A hidden rule labels the rows of this table. It goes by one to three of the table's principal directions, not those with the most spread.
array([-1.3, -0.7, -0.9, -0.1,  0.2,  0.1, -0.1, -0.1, -0.1, -0.8, -0.3, -0.1, -1.3,  0.0, -0.4,  0.1, -0.6,  0.5,
       -0.4,  0.4, -1.5, -1.0,  0.4,  1.0, -0.2, -0.2, -0.4, -0.8, -0.2,  1.1, -1.0,  0.2]) D
array([-0.5,  0.7,  0.4,  1.1, -1.2, -0.5,  0.9, -0.2,  0.4,  0.8,  0.1,  1.0, -0.5,  0.7,  0.0,  0.8, -0.1, -0.6,
        0.0,  0.7,  0.0, -1.2,  0.0,  1.6,  1.6,  0.1, -0.4, -0.2,  0.8, -0.1, -0.4, -1.3]) C
array([-1.1, -0.1,  1.1,  0.3,  0.8, -0.3,  0.7, -1.2,  0.6,  0.5,  0.9,  0.8,  0.3,  1.1,  0.7,  0.0,  0.6,  2.1,
       -1.2,  1.2, -1.2, -0.2,  0.5,  0.8,  0.2, -0.3, -0.2, -0.9, -0.2,  1.3, -0.5, -0.7]) F
array([ 0.1, -1.3,  0.0, -0.4, -0.1,  1.1, -1.0,  1.1, -0.7, -1.2, -0.3, -0.7,  0.2, -0.7, -0.8, -1.2, -1.1, -0.2,
        1.2,  0.0,  0.8,  1.9,  1.5, -1.0, -1.5,  1.0,  0.1,  1.1, -0.3, -1.4,  0.4,  0.9]) A
array([-0.3, -1.3, -0.9,  0.6,  0.0, -0.4, -0.6, -0.4, -0.7, -0.8,  0.2, -1.8,  0.3,  0.1,  0.1, -0.8,  0.1, -0.1,
        0.4, -0.5,  0.7,  1.4,  1.2, -1.1, -1.5,  0.7, -0.2,  0.6,  0.1, -0.7,  0.6,  1.1]) C
array([ 0.7,  1.0, -0.2,  0.6, -1.5,  0.1,  0.0,  1.0,  0.0,  0.2, -0.4,  0.2, -0.3, -1.0, -0.1,  0.6, -1.0, -1.9,
        1.0, -0.9,  1.5,  0.6,  0.3,  0.0,  0.1,  0.6,  0.1,  0.6,  0.8, -1.5,  0.8, -0.3]) F
array([ 0.6, -0.6,  1.7, -0.7,  1.9,  0.5, -0.4, -0.3, -0.1,  0.0,  1.1, -1.1,  2.2,  0.1,  1.6, -1.3,  1.2,  3.4,
       -0.1, -0.3, -0.8,  2.3,  0.9, -1.6, -2.2, -0.3,  0.5, -0.2, -1.4, -0.2,  0.4,  0.6]) E
array([-1.6,  0.3, -0.6,  1.1, -1.1, -0.7,  0.7,  0.5, -0.1,  0.2,  0.4, -0.5, -1.3, -0.2, -0.9,  1.4, -0.4, -1.2,
       -0.4,  1.0, -1.5, -4.6, -0.9,  3.2,  3.6, -0.7, -1.5, -1.8,  0.5,  1.1, -2.7, -2.3]) F
array([ 1.4, -2.2,  0.7, -1.4,  2.1,  1.6, -1.1,  1.3, -1.7, -0.6, -0.8, -2.8,  1.3,  0.1,  0.9, -2.3,  1.2,  2.8,
        3.2, -0.8, -1.0,  1.8,  0.0, -1.6, -3.1,  0.1,  0.7,  1.2, -2.6, -2.0,  0.6,  1.8]) B
array([-2.3,  1.0, -2.8,  1.4, -3.3, -0.4,  0.4, -0.9,  0.9,  0.5, -1.4,  4.4, -3.3,  0.1, -2.7,  1.5, -2.0, -4.2,
       -2.0,  1.5,  1.8,  0.1,  2.4,  1.7,  2.0,  1.9,  0.3,  0.4,  2.9,  2.0,  0.5, -0.8]) B
array([-1.2,  0.2,  1.1,  0.2,  0.0,  0.2,  1.2, -0.4,  1.2,  0.0,  0.2,  1.6, -1.0,  1.0,  0.0,  0.5, -0.9,  0.9,
       -0.6,  1.4, -1.9, -1.2,  0.2,  1.7,  0.4, -0.3,  0.0, -0.8, -0.3,  1.2, -0.9, -0.8]) B
array([-2.5, -2.3, -2.0,  0.3,  2.1, -0.7, -1.4, -2.4, -0.9, -2.3,  0.6, -0.1, -1.0,  1.7, -0.9, -0.7,  0.9,  1.9,
       -2.6,  1.6, -1.3, -0.9,  0.2, -0.6, -0.9, -0.5, -1.7, -1.2,  0.7,  3.0, -3.2,  1.1]) A
array([-0.2, -1.1,  0.1, -0.3,  1.0,  0.4, -0.3,  0.3, -0.5, -0.5,  0.3, -1.3,  0.4,  0.2, -0.1, -0.6,  0.7,  1.1,
        0.4,  0.3, -1.3, -1.1, -0.5,  0.1,  0.0, -0.4, -0.2, -0.3, -1.1,  0.4, -1.2,  0.0]) A
array([-0.5,  1.3, -1.0,  0.9, -2.2,  0.0,  0.8,  0.7,  1.0, -0.2, -0.8,  1.6, -2.1, -0.8, -0.8,  1.4, -2.2, -2.8,
        0.1, -0.2,  0.2, -1.0,  0.4,  1.5,  0.7,  0.5,  0.2, -0.1,  1.1,  0.1,  0.0, -0.6]) B
array([-1.0,  0.5, -0.1,  0.5, -0.3, -0.4,  0.7, -0.6,  0.7,  0.3,  0.2,  1.0, -0.9,  0.4, -0.1,  0.8, -0.3, -0.1,
       -1.0,  0.7, -0.9, -1.4, -0.1,  1.3,  1.0, -0.2, -0.2, -0.9,  0.3,  1.3, -0.7, -0.9]) E
array([-1.9,  0.1, -1.4,  1.5, -0.6, -1.0,  0.4, -0.6, -0.1, -0.1,  0.5, -0.6, -1.2,  0.1,  0.1,  1.0,  0.4,  0.1,
       -1.3,  0.5, -1.9, -2.9,  0.6,  2.1,  1.7, -0.5, -1.2, -1.9,  0.6,  2.0, -2.4, -1.3]) F
array([ 1.0,  1.5,  0.9, -0.1,  0.6, -1.1, -1.3, -1.4, -0.5, -0.3,  1.0,  0.9,  1.7, -0.7,  1.2,  0.1,  0.1,  0.6,
       -1.5, -1.0,  3.6,  3.9, -0.4, -2.7, -1.5, -0.2, -1.3,  0.0,  2.5, -1.3,  1.0,  0.7]) B
array([-0.5,  0.6, -0.4,  0.0, -1.8,  0.5,  0.6,  0.8,  0.8,  0.7, -0.6,  1.4, -1.0, -0.8, -1.0,  0.5, -1.2, -1.7,
       -0.4,  0.4, -0.2, -0.2,  1.7,  1.3,  1.3,  0.8,  1.0,  0.2,  0.1,  0.6,  0.8, -0.7]) E
array([ 2.1, -0.6,  2.7, -1.1,  2.0,  0.3, -0.3,  0.4, -0.8,  0.9,  1.0, -1.9,  3.2,  0.5,  1.2, -1.3,  2.0,  2.1,
        1.4, -0.4,  0.9,  1.2, -1.7, -1.8, -0.3, -0.6,  0.1,  0.9, -1.5, -2.2,  0.9,  0.1]) E
array([-0.1,  0.4,  0.7,  0.3,  0.3, -0.2, -0.1, -0.7,  0.5, -0.4,  0.7,  0.7,  0.4,  0.1,  0.6,  0.0, -0.3,  0.9,
       -0.6,  0.0,  0.3,  1.4,  0.6, -0.7, -1.2,  0.1, -0.1, -0.2,  0.5,  0.0,  0.1,  0.2]) A
array([ 0.0,  0.1, -1.5,  0.0, -0.1, -0.1, -0.8, -0.7, -0.1, -0.6, -0.5,  0.5, -0.4, -0.3,  0.1, -0.2, -0.1, -0.3,
       -0.7, -0.8,  0.9,  2.0,  1.1, -1.5, -1.8,  0.5,  0.4,  0.4,  0.7,  0.4,  0.7,  1.4]) C
array([ 2.3,  1.1,  2.1, -1.0,  1.1,  0.1, -0.6,  0.5, -0.2,  0.3,  0.8, -0.4,  2.3, -0.9,  0.8, -0.2,  0.3,  0.4,
        0.8, -1.2,  2.5,  2.2, -2.0, -2.1, -0.9, -0.4,  0.0,  0.6,  0.0, -2.2,  1.4,  0.2]) F
array([-0.7,  0.4,  0.3,  0.1,  0.4,  0.0,  0.2, -0.8,  0.9, -0.5,  0.4,  1.5, -0.5,  0.4,  0.2,  0.4, -0.6,  0.8,
       -1.2,  0.4, -0.7,  0.2,  0.2,  0.0, -0.9, -0.2,  0.1, -0.6,  0.2,  1.2, -0.6,  0.0]) B
array([ 1.1, -0.8,  1.0, -0.6,  0.7,  0.5, -0.4,  0.4, -0.8,  0.1, -0.3, -0.5,  1.0,  0.8, -0.1, -0.9,  0.8,  0.5,
        1.4,  0.2,  0.7,  0.3, -1.1, -0.8, -0.1,  0.0, -0.1,  1.1, -0.5, -1.5,  0.1,  0.3]) C
array([-0.8,  2.6,  0.2,  1.5, -3.0, -1.2,  0.6, -0.4,  1.1,  0.2,  0.5,  3.5, -1.3, -0.7, -1.4,  2.3, -2.7, -3.9,
       -1.9,  0.8,  3.2, -0.1,  0.0,  1.2,  2.7,  0.7, -1.3, -0.4,  3.8, -0.2, -0.1, -2.0]) B
array([-0.1, -0.4, -0.4, -0.5,  0.1,  1.0, -0.4,  0.8,  0.0, -0.1, -0.2, -0.2, -0.1, -1.0, -0.3, -0.5, -0.3,  0.4,
        0.4, -0.2, -0.6,  0.8,  1.2, -0.2, -0.9,  0.5,  0.9,  0.1, -0.9,  0.3,  0.3,  0.3]) C
array([-0.9, -0.7,  0.1,  0.0,  1.4, -0.4,  0.0, -0.5, -0.7,  0.1,  0.5, -1.5,  0.1,  0.6,  0.9, -0.1,  1.4,  2.5,
       -0.2,  0.4, -2.2, -2.0, -0.7,  1.2,  0.4, -1.1, -1.0, -1.6, -0.8,  1.1, -1.8, -0.5]) B
array([ 0.3,  1.0,  1.2, -0.5, -0.3, -0.2,  0.2, -0.6,  0.4,  0.9,  0.0,  2.0,  0.7,  0.2,  0.2,  0.1, -0.1,  0.1,
       -1.1,  0.6,  1.4,  1.7,  0.4, -0.4,  0.7,  0.1,  0.1,  0.4,  1.1, -0.3,  1.2, -0.3]) B
array([ 1.4,  0.7,  2.3, -0.5,  1.5, -0.1,  0.3,  0.1,  0.0,  1.0,  1.1, -1.0,  2.2,  0.0,  1.8, -0.2,  1.4,  2.4,
        0.6, -0.6, -0.2,  0.2, -1.6, -0.6, -0.2, -1.0, -0.1, -0.5, -1.0, -0.9,  0.2, -0.5]) D
array([ 1.4, -2.6,  2.8, -1.2,  2.8,  0.8, -0.3,  0.0, -0.8, -0.6,  0.6, -3.0,  3.0,  1.8,  2.0, -2.8,  1.9,  4.4,
        1.8,  0.1, -1.7,  1.9,  0.3, -2.1, -2.6, -0.7,  0.3,  1.2, -2.7, -1.9,  0.4,  1.7]) C
array([-1.0,  0.6, -1.0,  0.5, -0.8, -0.5,  0.4,  0.1,  0.2,  0.0, -0.2,  0.5, -1.6, -0.2, -0.9,  1.2, -0.7, -1.4,
       -0.5,  0.4, -0.6, -2.7, -0.9,  1.9,  1.9, -0.3, -0.7, -1.0,  0.7,  1.0, -1.3, -1.1]) C
array([-0.6,  2.3,  1.0,  1.0, -1.9, -0.6,  0.9,  0.2,  0.8,  1.0,  0.5,  2.5, -0.6, -0.5, -0.5,  1.9, -1.2, -1.7,
       -1.0,  0.9,  1.1, -1.5, -0.5,  2.1,  3.0, -0.1, -1.0, -1.0,  2.1,  0.1, -0.9, -2.6]) B
array([-1.4,  1.9, -1.1,  0.7, -2.2, -0.1,  1.9,  0.3,  2.0,  1.0, -0.7,  2.7, -2.8, -0.4, -1.3,  2.3, -1.5, -2.6,
       -1.4,  0.8, -1.8, -3.9, -0.3,  3.4,  3.1, -0.2,  0.7, -1.3,  0.4,  2.6, -0.9, -2.0]) D
array([ 0.0,  0.2, -0.2,  0.0, -0.5,  0.0,  0.2,  0.7, -0.3,  0.3, -0.3, -0.2, -0.5, -0.3, -0.5,  0.5, -0.2, -0.9,
        0.5,  0.1, -0.1, -1.6, -0.8,  1.1,  1.4, -0.2, -0.4, -0.2,  0.0, -0.2, -0.5, -0.8]) D
array([ 0.4,  1.0,  2.5,  0.1,  0.2, -0.2,  1.1, -0.6,  0.7,  1.3,  0.5,  1.5,  1.0,  1.2,  1.2,  0.3,  0.5,  1.6,
        0.0,  0.8,  0.0,  0.5, -0.5,  0.5,  0.5, -0.3,  0.0, -0.1,  0.1, -0.6,  0.5, -1.0]) B
array([ 1.3, -1.3, -2.2, -1.2, -1.0,  1.5, -1.4,  1.7, -1.4,  0.0, -2.3, -0.6, -0.3, -1.1, -1.6, -1.5, -0.1, -2.3,
        2.2, -0.9,  1.8,  2.4,  1.5, -1.6, -0.9,  1.7,  1.6,  2.7, -0.6, -1.6,  2.3,  1.8]) B
array([ 0.5,  3.7,  0.0,  0.6, -1.8, -1.2,  1.3, -0.6,  1.8,  1.1,  0.0,  2.7, -0.7, -0.8,  1.0,  2.4, -0.9, -1.7,
       -2.0, -1.0,  0.6, -0.6, -0.7,  0.9,  1.4, -0.8,  0.2, -1.1,  1.9,  0.8,  0.6, -1.1]) E
array([-1.5,  1.5, -0.3,  0.9, -0.6, -1.1,  1.3, -1.5,  1.7,  0.6,  0.5,  2.0, -1.3,  0.4,  0.5,  1.6, -0.7, -0.1,
       -2.2,  0.4, -1.0, -0.9,  0.4,  1.5,  0.5, -0.3,  0.0, -1.6,  0.9,  2.2,  0.0, -0.8]) A
array([-1.3, -3.0, -2.9, -0.3,  0.2,  1.6, -1.8,  0.5, -1.2, -1.4, -1.1, -0.8, -1.2, -0.5, -2.0, -1.9, -0.3, -0.1,
        0.7,  0.3, -0.3,  2.0,  3.2, -1.1, -2.4,  2.0,  1.1,  1.2, -1.0,  0.9,  0.1,  1.9]) D
array([ 2.1,  0.2,  0.6, -0.7, -0.6,  0.6, -0.3,  1.4, -0.2,  1.0,  0.0, -0.9,  2.0, -1.0, -0.2, -0.7,  0.8, -1.3,
        0.9, -0.9,  1.6,  1.0,  0.0, -1.5,  1.0,  0.4,  1.1,  1.5, -0.6, -1.6,  1.4, -0.1]) C
array([-1.2, -1.8, -3.5,  0.4, -0.4,  0.5, -1.1,  0.6, -1.3, -1.2, -1.1, -1.1, -2.2, -0.3, -2.3, -0.2,  0.0, -2.0,
        0.6,  0.3, -0.6, -2.4,  0.1,  0.7,  0.6,  0.7, -0.3,  0.1, -0.2,  1.2, -1.9,  0.4]) C
array([ 0.4, -0.9,  1.8, -0.4,  2.1,  0.1,  0.5,  0.4, -0.6,  0.6,  0.9, -2.8,  1.6,  0.8,  1.6, -0.6,  2.2,  3.4,
        1.2,  0.1, -2.8, -2.3, -1.6,  0.8,  0.4, -1.5, -0.4, -1.1, -2.4, -0.2, -1.4, -0.7]) C
array([-1.1, -0.9, -1.4,  0.1,  0.1, -0.2,  0.4, -0.5,  0.1, -0.2, -0.5, -0.2, -1.2,  0.8, -0.5,  0.0,  0.3,  0.0,
       -0.6,  0.6, -1.7, -1.7,  0.3,  1.0,  0.5, -0.1,  0.2, -0.3, -0.6,  1.6, -0.6,  0.2]) B
array([ 0.2,  0.7,  0.1,  0.1, -2.4,  0.5,  1.0,  1.4,  0.6,  1.3, -1.1,  1.5, -0.8, -0.2, -1.4,  0.6, -0.9, -2.7,
        0.6,  0.8,  0.1, -1.6,  0.6,  1.9,  3.2,  0.6,  0.7,  0.9,  0.2, -0.5,  0.4, -1.5]) E
array([ 0.3, -0.5, -2.9,  0.9, -1.3, -0.4, -1.7,  0.0, -1.2, -1.1, -0.5, -0.5, -0.5, -0.9, -1.6, -0.3, -0.3, -3.4,
        0.1, -1.0,  3.5,  1.7,  0.7, -2.1, -0.6,  1.5, -0.4,  1.5,  2.0, -0.9,  0.5,  1.2]) B
array([-0.4,  0.7,  1.5,  0.1,  0.0,  0.1,  0.6,  0.6,  0.8,  0.0,  1.0,  0.1,  0.1, -0.6,  0.2,  0.7, -1.0,  0.6,
       -0.2,  0.3, -1.0, -1.2, -0.4,  1.3,  0.7, -0.5, -0.4, -1.2, -0.3,  0.3, -1.0, -1.3]) D
array([-1.1,  1.9,  1.2,  0.9, -0.9, -1.4,  2.2, -1.6,  1.6,  1.4,  0.1,  3.0, -1.0,  1.9,  0.8,  1.8, -0.2,  0.1,
       -1.9,  1.5, -1.1, -2.3, -0.9,  2.6,  2.6, -0.9, -0.6, -1.2,  1.4,  1.4, -0.4, -1.7]) F
array([-0.4,  0.3,  0.7,  0.1,  0.5, -0.3,  0.4, -0.8,  0.8, -0.3,  0.5,  0.6, -0.1,  0.4,  0.7,  0.2, -0.5,  1.0,
       -0.8,  0.1, -0.6,  0.5,  0.1, -0.1, -1.1, -0.3,  0.0, -0.5,  0.1,  0.6,  0.1,  0.2]) C
array([-1.3,  0.6, -0.7,  0.6, -1.6, -0.3,  0.4,  0.0,  0.6, -0.4, -0.4,  1.6, -1.7, -0.4, -0.8,  0.9, -1.9, -1.6,
       -0.9,  0.6,  0.0, -0.3,  1.3,  1.3,  0.7,  0.4, -0.3, -0.4,  1.3,  0.6, -0.2, -0.5]) E
array([ 0.4, -1.6, -2.8,  0.1, -0.9,  0.7, -1.6,  1.0, -1.2, -1.2, -0.9, -1.4, -0.6, -0.8, -2.1, -0.8,  0.0, -2.8,
        1.0, -0.6,  1.5,  0.1,  0.6, -1.4, -0.2,  1.2,  0.4,  1.6,  0.1, -0.5, -0.2,  1.1]) C
array([-2.1, -1.5, -1.9,  0.5,  0.3, -0.5, -0.2, -1.6, -0.1, -1.0, -0.3,  0.0, -1.3,  1.2, -0.1, -0.5,  0.2,  1.0,
       -1.7,  0.9, -1.8, -0.1,  2.2,  0.3, -0.8,  0.1, -0.3, -0.5,  0.3,  2.2, -0.9,  1.1]) A
array([ 0.8, -1.1, -0.6, -1.3, -0.3,  0.7, -0.3, -0.7,  0.1,  0.2, -1.9,  1.9,  0.1,  1.3, -0.6, -1.6,  0.2, -0.6,
       -0.1,  0.4,  1.4,  3.8,  2.1, -2.2, -1.6,  1.3,  1.9,  3.0,  0.0, -0.6,  3.2,  2.4]) A
array([ 1.8,  0.7,  1.4, -0.7,  0.0, -0.3, -0.1,  0.2, -0.3,  0.7,  0.2,  0.3,  1.6,  0.2, -0.1, -0.1,  0.6, -1.0,
        0.2, -0.1,  2.3,  0.5, -1.9, -1.1,  1.5, -0.3, -0.3,  1.1,  0.7, -1.7,  0.8, -0.3]) B
array([ 0.8,  0.1,  1.1, -0.4,  0.2,  0.1,  0.1,  0.3, -0.1,  0.0,  0.2, -0.2,  0.9,  0.3,  0.3, -0.2,  0.3,  0.3,
        0.3,  0.1,  0.1, -0.2, -0.7, -0.3,  0.6, -0.4, -0.2,  0.3, -0.1, -0.8, -0.3, -0.2]) D
Here are more rows. What is the label of each one?
array([-0.3,  0.3, -1.2,  0.2,  0.6, -0.6, -0.3, -0.4,  0.0, -1.0,  0.3, -1.2, -0.6, -0.7,  0.8,  0.5, -0.3,  0.4,
       -0.6, -1.1, -0.8, -0.4, -0.4, -0.2, -1.3, -0.7, -0.6, -1.1,  0.1,  0.8, -0.6,  0.7]) A
array([ 1.5, -0.4, -1.4, -0.6,  0.6,  0.2, -1.5,  0.9, -1.2, -0.9, -0.4, -2.4,  0.5, -1.6,  0.2, -0.6,  0.3, -0.7,
        1.3, -2.1,  1.3,  1.2, -0.8, -2.0, -1.8,  0.0,  0.0,  0.6, -0.4, -1.3,  0.6,  1.6]) F
array([ 1.1, -0.6, -0.1, -0.3,  0.1,  0.6, -1.0,  0.4, -0.5,  0.0,  0.0, -0.6,  1.3, -0.3, -0.2, -1.1,  0.9, -0.1,
        0.4, -0.4,  1.3,  1.9,  0.9, -1.9, -0.7,  0.7,  0.7,  1.3, -0.3, -0.9,  0.7,  0.7]) B
array([-0.4,  0.1,  1.6,  0.5,  1.4, -0.7, -0.6, -0.5, -0.8, -0.5,  1.9, -1.2,  1.3,  0.0,  0.9,  0.2,  0.4,  2.1,
       -0.3,  0.2,  0.5, -0.3, -1.4,  0.1,  0.0, -0.9, -2.2, -1.5,  0.7, -0.5, -1.8, -1.0]) B
array([-2.3, -1.8, -1.7,  0.7,  0.9,  0.4, -1.1, -0.9, -0.7, -1.9,  0.1,  0.1, -1.5,  0.8, -0.8, -0.6,  0.0,  1.7,
       -0.8,  1.2, -1.8, -0.5,  1.7,  0.3, -1.4,  0.3, -0.9, -0.9,  0.2,  2.0, -2.8,  0.5]) B
array([ 0.4, -0.8, -0.6, -0.3,  0.1,  0.4, -1.0,  0.3, -0.6, -0.7, -0.3, -0.5,  0.2, -0.4, -0.6, -0.8, -0.3, -0.6,
        0.7, -0.4,  1.5,  1.9,  0.5, -1.5, -1.4,  0.8,  0.2,  1.0,  0.1, -0.9,  0.8,  1.1]) E
array([-0.2, -0.2, -0.2,  0.4, -0.4,  0.1,  0.0, -0.1,  0.2,  0.1,  0.0,  0.4, -0.2,  0.2, -0.3, -0.1, -0.2, -0.5,
        0.1,  0.1,  0.6,  0.7,  0.6, -0.2, -0.3,  0.7,  0.4,  0.5,  0.2, -0.1,  0.5,  0.1]) A
array([-0.8,  1.3,  0.9,  0.6,  0.4, -1.1,  0.5, -1.6,  0.8,  0.1,  1.0,  1.3,  0.1,  0.4,  1.3,  0.8, -0.3,  1.4,
       -1.7,  0.1,  0.1,  0.9,  0.1,  0.1, -0.8, -0.5, -0.7, -1.3,  1.2,  0.8,  0.1, -0.3]) C
array([ 1.3, -1.2,  0.3, -1.1,  0.8,  1.0, -0.9,  1.5, -1.0, -0.3,  0.0, -2.5,  1.5, -1.0, -0.1, -1.3,  0.5,  0.4,
        1.6, -0.8,  0.1,  0.7, -0.1, -1.3, -0.7,  0.1,  0.5,  0.9, -1.6, -1.5,  0.5,  0.8]) D
array([ 0.5, -0.1,  1.6, -0.8,  1.6,  0.2, -0.1,  0.1, -0.1, -0.5,  0.6, -0.4,  0.8,  0.4,  0.4, -0.1,  0.1,  1.5,
        0.4,  0.2, -0.5, -0.6, -2.0, -0.2, -0.3, -1.0, -0.7, -0.5, -0.6, -0.5, -0.8, -0.1]) E
array([ 0.5, -0.5,  1.3, -0.8,  1.9, -0.1,  0.1, -0.5, -0.1,  0.2,  0.7, -1.3,  1.6,  0.6,  1.4, -0.8,  1.5,  2.7,
       -0.2, -0.1, -1.3,  0.2, -0.6, -0.7, -0.7, -1.0,  0.1, -0.4, -1.3,  0.2,  0.1,  0.4]) A
array([ 1.7, -0.8,  2.5, -1.5,  3.6,  0.0,  0.0, -0.4, -0.5,  0.0,  0.9, -2.9,  2.8,  1.0,  2.8, -1.4,  2.5,  4.7,
        1.1, -0.9, -1.9,  0.3, -2.3, -1.7, -2.2, -1.9,  0.0, -0.4, -2.6, -0.9,  0.1,  1.2]) E
array([-0.5, -0.6, -1.1, -0.2,  1.1,  0.2, -0.2, -0.4,  0.1, -0.8, -0.1, -0.7, -0.7,  0.1,  0.3, -0.2,  0.6,  1.2,
       -0.5, -0.3, -2.1, -1.1, -0.1,  0.0, -1.0, -0.6,  0.3, -0.8, -1.0,  1.6, -1.2,  0.7]) A
array([ 0.4,  0.3,  1.5,  0.1,  0.5, -0.6,  0.5, -0.5,  0.2,  0.5,  0.9, -0.3,  1.2,  0.7,  0.6,  0.2,  0.7,  0.6,
       -0.3,  0.3,  0.2, -0.6, -1.3,  0.0,  0.9, -0.7, -0.5, -0.2,  0.1, -0.4, -0.1, -0.6]) C
array([-0.5,  1.0, -0.1, -0.4, -1.2, -0.2,  0.5, -0.2,  0.7,  0.3, -1.0,  2.5, -1.4,  0.0, -0.7,  0.8, -1.6, -1.5,
       -0.7,  0.6,  0.7,  0.4,  0.3,  0.9,  0.7,  0.3,  0.1,  0.2,  1.3,  0.2,  1.0, -0.1]) B
array([-0.4,  0.8, -1.2,  1.0, -2.4, -0.2,  0.1,  0.1,  0.1,  0.4, -0.9,  2.2, -1.4, -0.1, -1.6,  0.8, -1.2, -3.4,
       -0.2,  0.6,  2.4,  0.3,  0.8,  0.6,  1.6,  1.3, -0.1,  0.9,  2.1, -0.4,  0.6, -0.7]) D
array([ 0.4,  1.1,  1.5,  0.0,  0.7, -0.6,  0.8,  0.3,  0.5,  0.6,  1.4, -0.9,  0.8, -0.3,  0.6,  1.1,  0.5,  0.5,
       -0.4, -0.1, -1.0, -3.0, -2.7,  1.2,  2.1, -1.5, -0.8, -1.6, -0.5,  0.4, -1.5, -1.7]) C
array([ 0.7,  0.7,  0.4, -0.6,  0.4, -0.1,  0.0, -0.9,  0.5,  0.2, -0.4,  1.2,  0.4,  0.1,  1.1, -0.2, -0.1,  0.8,
       -0.5, -0.7,  0.8,  2.9,  0.5, -1.5, -2.1,  0.1,  0.8,  0.6,  0.3, -0.3,  2.0,  1.4]) D
array([-0.1, -1.3, -1.6,  0.2, -0.1,  0.1, -0.9,  0.6, -1.2, -0.8, -0.4, -1.8, -0.5, -0.3, -0.9, -0.5,  0.1, -1.1,
        1.0, -0.4,  0.3, -0.8, -0.2, -0.2, -0.1,  0.3, -0.5,  0.4, -0.1, -0.5, -0.6,  0.5]) E
array([ 0.4, -1.1, -0.7, -0.4, -0.2,  0.7, -0.5,  1.0, -0.8,  0.0, -0.8, -1.5,  0.3, -0.6,  0.1, -1.1,  0.2,  0.1,
        1.4, -0.7, -0.2,  1.3,  1.5, -0.5, -1.0,  0.6,  0.8,  0.9, -1.0, -1.0,  1.2,  1.0]) D
array([-0.3, -0.5, -0.1,  0.0, -0.1,  0.0, -0.4, -0.3, -0.2, -0.1,  0.1, -0.2,  0.5, -0.2,  0.3, -0.7,  0.0,  0.6,
       -0.4,  0.0,  0.3,  1.9,  1.9, -0.7, -0.9,  0.5,  0.2,  0.3,  0.1, -0.1,  0.8,  0.5]) F
array([ 0.5, -0.9,  0.6, -0.6,  0.0,  1.3, -0.5,  0.9,  0.2, -0.5, -0.1, -0.1,  0.6, -0.6, -0.5, -1.2, -0.9,  0.1,
        0.9, -0.1,  0.5,  2.5,  1.7, -1.3, -1.8,  1.1,  1.2,  1.3, -0.9, -0.9,  1.2,  0.9]) C
array([-0.9, -1.8, -1.9, -0.3,  0.9,  0.0, -0.6, -1.0, -0.1, -1.2, -0.3, -0.5, -0.7,  0.7, -0.8, -0.9,  0.3,  0.2,
       -1.1,  0.3, -1.0,  0.2,  0.9, -0.9, -1.3,  0.3,  0.5,  0.3, -0.6,  1.7, -0.2,  1.6]) C
array([ 1.4,  0.7,  2.2, -0.9,  1.4, -0.1, -0.1, -0.5,  0.2,  0.6,  0.8, -0.2,  2.4, -0.1,  1.9, -0.7,  0.9,  2.4,
       -0.4, -0.7,  0.7,  2.9,  0.0, -1.9, -1.6, -0.6,  0.4,  0.2, -0.4, -1.0,  1.6,  0.6]) F
array([ 2.4,  0.6,  2.9, -1.2,  1.9, -0.4, -0.5, -0.3, -0.6,  0.3,  0.9, -0.7,  2.9,  0.4,  1.5, -0.6,  1.2,  1.7,
        0.6, -0.8,  2.1,  2.0, -2.8, -2.4, -0.8, -1.1, -0.7,  0.7,  0.1, -2.4,  1.0,  0.5]) F
array([ 1.6,  2.1,  3.2, -0.2,  0.5, -0.9,  0.8, -0.8,  1.3,  0.6,  1.4,  1.1,  2.0,  0.2,  1.7,  0.7, -0.4,  0.5,
       -0.6, -0.6,  2.0,  1.9, -1.9, -1.3, -0.6, -0.7, -0.2,  0.0,  0.9, -1.6,  1.6, -0.3]) C
array([-0.4,  0.6,  0.2,  0.2, -0.1, -0.2,  0.2, -0.5,  0.4, -0.1,  0.0,  1.3, -0.7,  0.3, -0.1,  0.5, -0.7, -0.3,
       -0.4,  0.3,  0.5,  0.2, -0.4,  0.2, -0.2,  0.1, -0.3, -0.2,  0.8,  0.2,  0.0, -0.1]) C
